In the data rows, the value 128 means zero.
Each row is a point on one of a few hidden curves, and its group is its curve. The first row asked about is in group 0, and each new group gets the next number.
The table, row by row:
np.array([137, 71, 205, 171, 0, 49, 170, 114, 139, 116, 125, 21])
np.array([106, 129, 153, 139, 160, 84, 127, 127, 149, 165, 127, 149])
np.array([137, 55, 223, 177, 20, 10, 178, 128, 150, 182, 127, 85])
np.array([134, 153, 98, 113, 155, 171, 104, 127, 118, 111, 121, 135])
np.array([131, 190, 16, 85, 217, 255, 81, 134, 122, 60, 112, 150])
np.array([145, 148, 32, 115, 52, 232, 101, 119, 115, 7, 112, 42])
np.array([134, 106, 161, 142, 81, 106, 144, 121, 124, 147, 134, 95])
np.array([108, 152, 124, 99, 255, 100, 110, 152, 130, 210, 127, 239])
np.array([122, 190, 25, 77, 247, 246, 84, 130, 126, 80, 137, 184])
np.array([136, 132, 104, 135, 95, 168, 130, 112, 132, 73, 128, 83])
np.array([134, 119, 131, 147, 69, 115, 144, 121, 133, 99, 122, 78])
np.array([127, 113, 156, 154, 89, 85, 147, 123, 141, 130, 112, 104])
np.array([127, 156, 126, 113, 193, 133, 126, 135, 126, 153, 138, 172])
np.array([127, 66, 235, 165, 82, 10, 175, 128, 141, 222, 146, 120])
np.array([107, 175, 88, 100, 255, 146, 79, 145, 121, 178, 124, 237])
np.array([129, 182, 12, 90, 187, 255, 96, 133, 120, 27, 127, 141])
np.array([127, 187, 14, 110, 130, 253, 92, 126, 122, 19, 108, 91])
np.array([133, 132, 90, 100, 134, 184, 122, 121, 121, 93, 122, 132])
np.array([120, 151, 116, 116, 169, 140, 106, 134, 123, 143, 123, 158])
np.array([110, 181, 88, 87, 255, 174, 90, 142, 126, 161, 136, 242])
np.array([126, 125, 150, 128, 146, 90, 129, 129, 125, 172, 129, 136])
np.array([152, 83, 130, 146, 0, 141, 150, 109, 126, 59, 139, 11])
np.array([154, 182, 25, 92, 109, 255, 106, 133, 118, 14, 125, 91])
np.array([152, 80, 156, 157, 0, 125, 165, 99, 139, 79, 141, 17])
np.array([111, 140, 151, 126, 183, 98, 129, 129, 137, 173, 133, 157])
np.array([137, 120, 116, 142, 79, 141, 146, 130, 126, 100, 134, 86])
np.array([136, 110, 158, 156, 85, 94, 146, 130, 128, 126, 130, 112])
np.array([106, 100, 212, 122, 231, 22, 119, 144, 140, 245, 127, 216])
np.array([121, 189, 51, 87, 255, 222, 92, 141, 120, 123, 128, 215])
More rows, each followed by its group:
np.array([143, 118, 138, 139, 78, 108, 128, 126, 130, 104, 121, 78]) 0
np.array([137, 144, 90, 100, 140, 177, 113, 130, 117, 101, 137, 136]) 0
np.array([116, 146, 112, 119, 177, 143, 108, 132, 128, 124, 123, 154]) 0
np.array([141, 59, 216, 163, 0, 44, 166, 116, 141, 147, 134, 37]) 1
np.array([125, 155, 101, 110, 166, 156, 110, 135, 135, 116, 132, 130]) 0
np.array([113, 135, 178, 135, 251, 49, 121, 151, 136, 238, 130, 237]) 1
np.array([126, 107, 162, 145, 143, 84, 124, 124, 129, 171, 128, 148]) 0
np.array([119, 137, 144, 115, 191, 107, 121, 135, 144, 157, 127, 168]) 0
np.array([112, 93, 222, 117, 197, 10, 141, 130, 136, 255, 132, 201]) 1
np.array([152, 141, 72, 124, 6, 227, 124, 116, 115, 3, 119, 27]) 1
np.array([124, 148, 95, 130, 103, 177, 125, 113, 121, 99, 131, 106]) 0
np.array([135, 129, 100, 135, 86, 152, 139, 125, 127, 87, 121, 86]) 0
np.array([112, 80, 236, 179, 106, 0, 154, 132, 157, 210, 118, 115]) 1
np.array([121, 79, 238, 154, 143, 0, 148, 140, 144, 242, 119, 178]) 1
np.array([107, 154, 153, 102, 255, 80, 93, 152, 149, 224, 112, 231]) 1
np.array([152, 80, 172, 160, 0, 94, 182, 112, 125, 78, 141, 19]) 1
np.array([164, 120, 74, 135, 3, 198, 138, 98, 113, 24, 120, 22]) 1
np.array([123, 108, 173, 133, 123, 92, 128, 130, 134, 173, 133, 129]) 0
